One turning vector, and how many steps it has turned:
The counts run from 0 to 323.
2.571 0.646 3.586 1.614 -2.646 2.265 1.191 -2.354 3.940 -0.853 3.703 -1.051 2.874 0.290 -1.689 0.519 -1.368 0.308 -1.819 -0.786 -0.182 -0.707 -3.793 -0.796 0.704 -0.109 -0.058 -0.486 -2.324 -1.026 1.064 5.402 -1.896 | 197
1.439 -4.526 2.291 -0.545 -1.874 2.080 1.604 1.966 2.464 0.366 1.431 0.860 -1.972 3.145 -4.441 0.799 -3.299 0.142 -0.564 -1.283 0.829 -0.894 -0.455 -1.189 1.015 -0.026 -0.402 -3.021 -4.849 2.001 1.804 -1.879 -2.550 | 171
-0.675 -2.662 3.317 -0.235 3.013 0.517 3.227 0.518 3.588 2.161 0.554 0.897 -0.014 2.459 -1.213 -1.805 -1.035 2.068 2.057 -2.835 -2.077 -0.726 -0.041 -1.113 0.031 -1.161 -3.708 -1.201 -0.217 4.514 0.263 -2.929 -1.323 | 304
4.829 0.195 0.651 0.913 2.489 1.885 0.385 1.834 1.465 2.891 1.236 -1.592 -1.119 2.134 -2.265 2.014 1.279 0.027 1.855 0.328 -1.239 -2.715 -1.452 -0.655 -0.598 -1.344 1.115 -2.338 -0.710 4.613 -3.463 0.862 -4.043 | 146
2.019 -1.074 2.950 -0.300 2.976 0.693 0.155 -0.779 1.133 4.031 2.128 -1.037 -2.763 3.768 -1.836 1.834 0.155 2.948 -2.704 0.625 -1.183 -3.234 0.082 -0.022 -1.055 0.445 3.661 -1.308 1.696 -1.873 -3.870 -0.404 -2.244 | 213
4.953 -1.596 4.223 -2.401 -1.578 1.498 1.456 -1.388 -0.396 -0.015 5.100 -2.656 -2.070 0.653 -0.545 2.539 0.342 0.759 -1.208 -0.200 -1.335 -0.118 -0.990 -0.883 1.626 0.511 -1.022 2.011 0.883 -4.597 -1.635 0.806 -2.556 | 139
3.515 0.469 1.932 0.108 1.343 -0.154 0.968 -2.758 1.459 2.153 0.853 -3.192 -2.730 3.467 -0.776 1.018 2.332 0.978 -0.390 0.620 -0.149 -1.058 -2.591 -1.318 0.971 1.718 3.998 -1.958 0.292 -0.814 -2.887 4.511 -3.480 | 65
-0.397 -2.601 3.387 -1.516 0.983 1.447 4.533 -3.341 1.118 2.276 0.635 2.761 -3.412 0.042 0.150 -2.473 -2.278 1.010 -0.451 -3.685 -0.038 -2.578 -0.085 -1.763 1.517 0.077 -3.153 0.657 -0.749 1.465 -0.614 0.009 -0.974 | 181
2.610 2.019 -2.036 1.522 1.225 2.698 1.970 0.662 2.897 2.276 1.188 -1.245 -0.537 3.493 -1.624 0.421 -0.982 1.908 0.376 1.956 -0.669 -3.576 -4.582 0.016 -2.196 1.842 2.027 -0.480 -1.645 -0.030 -3.318 2.816 -1.801 | 269
4.442 -1.896 -0.210 -1.920 1.222 1.831 1.371 -0.281 0.003 1.371 3.365 -0.972 -4.190 1.248 0.592 0.520 -1.043 0.842 -2.101 -0.227 -1.066 -2.762 -1.937 -0.800 0.711 0.913 -1.473 3.188 0.926 -5.012 -3.432 -0.514 -2.534 | 137
-0.286 -2.075 3.899 -1.403 0.469 0.099 4.835 0.351 2.210 2.564 0.166 -3.259 -2.006 3.033 -2.436 -0.353 0.189 0.947 1.163 1.642 0.144 3.182 -0.669 0.605 -1.650 3.353 2.539 1.268 0.246 2.017 2.741 -1.388 -3.321 | 166
2.593 -1.285 5.390 -0.457 0.900 2.560 -0.979 -2.214 2.622 -1.144 2.943 -0.491 0.538 1.230 -0.288 1.049 0.365 2.088 -2.092 -3.036 -3.153 0.739 0.471 -1.035 1.193 0.784 0.738 5.513 1.505 -2.001 -0.096 -0.184 -1.161 | 208
6.043 -1.947 0.872 -1.975 0.175 0.922 1.119 3.451 -2.187 2.891 4.567 -1.871 -2.085 -0.099 -1.823 1.710 0.525 -1.477 -1.537 -0.098 -0.842 -0.534 -2.709 0.362 1.175 0.465 0.177 0.510 -0.303 -2.308 -2.001 -0.136 -2.820 | 217
0.681 -0.128 3.011 -0.372 2.849 0.644 -1.145 -1.318 2.234 4.026 2.048 -1.394 -1.210 3.354 -1.976 0.850 -0.230 2.289 -2.957 0.299 -2.051 -2.542 -0.803 0.501 -1.171 1.212 4.211 0.010 2.198 -2.422 -3.874 -0.189 -2.549 | 212
-2.543 0.546 1.669 -2.507 1.942 0.846 5.413 -1.073 1.008 3.485 0.013 -0.048 -3.482 2.632 -0.417 -3.822 -1.472 1.815 1.597 -0.867 -1.081 -1.260 -2.095 -1.112 -0.345 4.167 1.080 2.307 -0.459 -0.024 -0.976 -0.420 -0.150 | 111
1.385 1.546 4.812 0.673 1.844 1.621 -1.453 -0.375 4.566 1.716 2.622 -1.278 5.197 1.892 -2.490 -0.434 1.026 1.149 0.750 -2.377 -2.148 -0.216 -1.272 -0.355 0.739 -0.243 -0.186 -0.997 0.145 1.008 -1.628 2.044 -2.512 | 75
1.679 -2.279 1.541 -0.534 -3.447 1.473 -0.302 -1.876 4.754 -0.875 1.672 2.990 -0.362 2.156 -2.381 -0.290 -2.802 -1.508 -0.561 -4.556 -0.460 0.437 -1.487 0.390 2.262 -0.590 -2.062 0.457 -3.028 1.690 -0.781 2.243 -0.066 | 252
-0.062 -2.139 -0.970 -0.836 -0.658 -1.933 3.205 -0.978 3.995 3.757 -0.432 0.867 -1.316 4.070 -1.547 -1.532 1.870 0.414 -1.847 -2.073 -2.343 4.535 -3.835 0.982 -0.400 1.570 1.147 2.339 1.133 -1.172 -0.016 1.176 0.914 | 311
2.104 0.440 -0.898 1.224 3.433 1.434 4.418 -1.583 2.820 2.061 0.473 -0.943 0.473 1.171 -0.423 -2.262 -0.478 0.381 0.592 -0.336 2.844 -2.422 -4.001 -0.858 0.128 2.330 0.552 -0.152 -2.706 0.992 0.923 5.303 -2.034 | 122
2.577 -1.618 2.591 0.730 0.703 3.901 0.443 -1.893 3.086 -1.953 1.630 0.846 0.426 -1.526 0.404 -1.507 -3.054 -0.177 -2.333 -3.084 -1.477 -2.856 -2.525 -3.034 1.560 -0.414 -3.250 3.163 -1.996 -0.034 1.488 0.856 -2.353 | 127
-1.001 -1.887 0.205 -1.268 1.432 -1.073 5.939 -2.029 2.276 4.837 -0.575 -0.577 -2.343 3.427 -0.649 -2.889 1.462 1.430 -1.411 -0.684 0.767 1.555 -2.831 0.095 -1.338 2.415 0.516 1.305 0.314 -2.344 1.141 0.675 -1.578 | 313
4.921 -4.038 0.785 0.844 4.595 2.833 -0.100 1.089 0.800 1.036 1.511 0.847 -2.719 1.667 -0.429 2.567 0.310 1.990 -2.941 -2.191 -2.927 -2.150 0.474 -2.026 0.692 -1.054 1.384 2.917 0.957 1.703 -1.470 -1.480 0.239 | 283
1.364 -1.542 0.879 -1.939 -3.570 0.878 4.463 1.087 0.841 1.935 2.160 0.636 -2.011 3.263 -2.832 0.780 0.356 1.233 -0.414 -0.151 -2.231 3.362 -3.378 -0.523 1.395 1.909 2.857 0.088 -2.604 -1.056 0.650 2.069 2.635 | 39
2.058 -0.526 1.696 -1.225 2.446 -0.847 2.710 2.018 3.183 1.881 1.202 -1.982 1.722 1.129 -1.740 -1.343 1.236 -2.565 3.666 -2.316 -1.347 3.644 -2.659 0.914 1.541 1.150 -0.324 1.495 0.245 5.074 0.471 0.837 -1.919 | 300
2.312 -0.533 2.428 -1.324 -2.784 -0.335 -1.129 -3.085 3.047 -0.001 2.349 -1.858 -2.707 1.796 -0.196 0.150 -1.516 -0.764 -3.194 -0.933 -3.235 0.317 -4.213 -0.650 1.177 0.389 2.246 1.667 1.202 -2.434 -2.950 3.187 -1.510 | 62
5.248 -2.568 -0.396 0.870 3.311 3.734 0.435 0.081 1.965 -0.464 1.519 0.985 -1.539 -0.266 1.121 0.580 -1.307 0.648 -1.412 -2.718 -1.974 -2.357 -1.390 -1.270 0.445 -0.848 -2.198 6.267 0.178 0.111 -0.923 -0.191 -1.706 | 205
6.224 -0.783 2.173 -0.874 1.127 3.518 1.754 1.646 -0.774 -0.666 3.501 -2.863 -0.743 0.804 -0.754 0.793 0.294 1.024 1.966 -0.649 -0.686 -2.151 -1.217 -2.656 2.457 0.061 -3.028 0.444 -2.392 -0.137 -1.089 0.468 -4.101 | 70
-1.129 -0.371 2.908 -1.119 4.382 0.187 3.089 1.147 3.136 3.545 0.710 -1.089 2.328 1.500 -1.497 -3.647 -0.121 -0.502 2.759 -2.796 -0.680 0.002 -1.841 -0.340 0.245 1.339 -1.641 0.434 -0.430 3.950 0.094 -1.057 -3.008 | 302
3.979 -3.077 0.057 0.967 4.339 1.584 1.764 1.549 -0.022 4.812 2.123 2.190 0.557 1.009 -0.833 0.809 1.782 2.641 -2.653 -2.939 -1.814 -2.434 -1.206 -0.671 0.021 -2.278 -2.460 -0.035 1.039 -1.005 -1.962 -0.593 -0.932 | 80
2.646 -0.668 2.933 -1.097 -3.153 3.949 3.650 -2.950 0.013 -0.612 1.851 0.420 -4.532 0.214 0.517 0.443 -0.975 2.637 -0.044 -0.974 -4.225 -1.028 -1.081 -2.976 0.655 -0.199 -1.583 3.374 -0.256 -0.569 -1.238 0.907 -0.947 | 262
2.485 -0.936 1.142 0.405 -4.629 1.989 0.089 -1.232 4.116 -1.003 -1.144 0.387 -1.504 2.917 -3.531 -0.058 -0.427 -1.650 -0.079 -1.123 -0.455 2.222 -3.045 -0.635 0.512 1.528 2.362 0.604 -3.179 2.127 1.054 2.646 -3.213 | 321
-0.327 -2.369 2.100 0.969 2.350 -0.751 2.329 0.330 3.541 5.026 1.033 1.308 -0.283 2.399 -1.264 0.926 -1.151 1.430 -1.544 -1.441 -3.598 -1.264 -0.814 1.300 -2.912 -1.964 -0.837 -0.310 3.306 2.884 -2.397 -2.699 -0.475 | 157
0.720 -1.925 0.639 -1.303 1.123 0.677 4.437 -0.385 2.971 1.459 -0.832 -1.718 -1.297 3.976 -2.729 -1.960 1.016 0.424 2.549 -0.194 3.131 1.416 -1.792 -0.025 0.633 3.988 2.159 0.398 -2.799 1.436 2.377 1.201 -3.452 | 245
0.483 -1.105 2.596 0.510 1.137 0.659 0.663 0.286 3.622 4.700 1.738 -0.245 1.836 2.282 -4.533 -0.417 -1.062 -0.307 -0.179 -0.227 2.442 -1.330 -0.738 2.718 -2.297 0.962 0.460 -2.246 -0.725 1.662 -1.372 -1.067 -5.789 | 21
-0.696 -0.217 1.143 -2.357 0.412 0.198 4.052 -1.761 2.352 2.587 -0.729 0.808 -3.701 2.677 -1.140 -2.408 1.203 0.800 2.000 -2.516 -2.768 2.801 -2.219 -0.259 1.053 3.317 2.557 4.463 0.625 2.256 -1.054 1.424 1.357 | 109
1.572 -1.406 4.731 -2.603 1.253 -0.638 0.923 0.343 1.572 0.839 4.142 -3.380 -0.853 2.718 -1.349 1.342 0.795 1.183 0.189 -0.553 -2.569 2.955 0.151 0.991 1.297 2.504 2.988 3.243 2.572 -2.629 -0.953 -1.155 -0.540 | 288
2.932 -1.696 0.535 1.038 1.437 3.363 1.855 -1.506 3.575 -1.702 1.433 0.552 -0.635 -1.143 0.768 -1.319 -3.631 -0.334 -0.466 -2.341 -0.551 -3.436 -3.140 -2.544 0.396 -1.065 -3.820 3.917 -2.046 1.230 0.920 1.078 -2.204 | 126
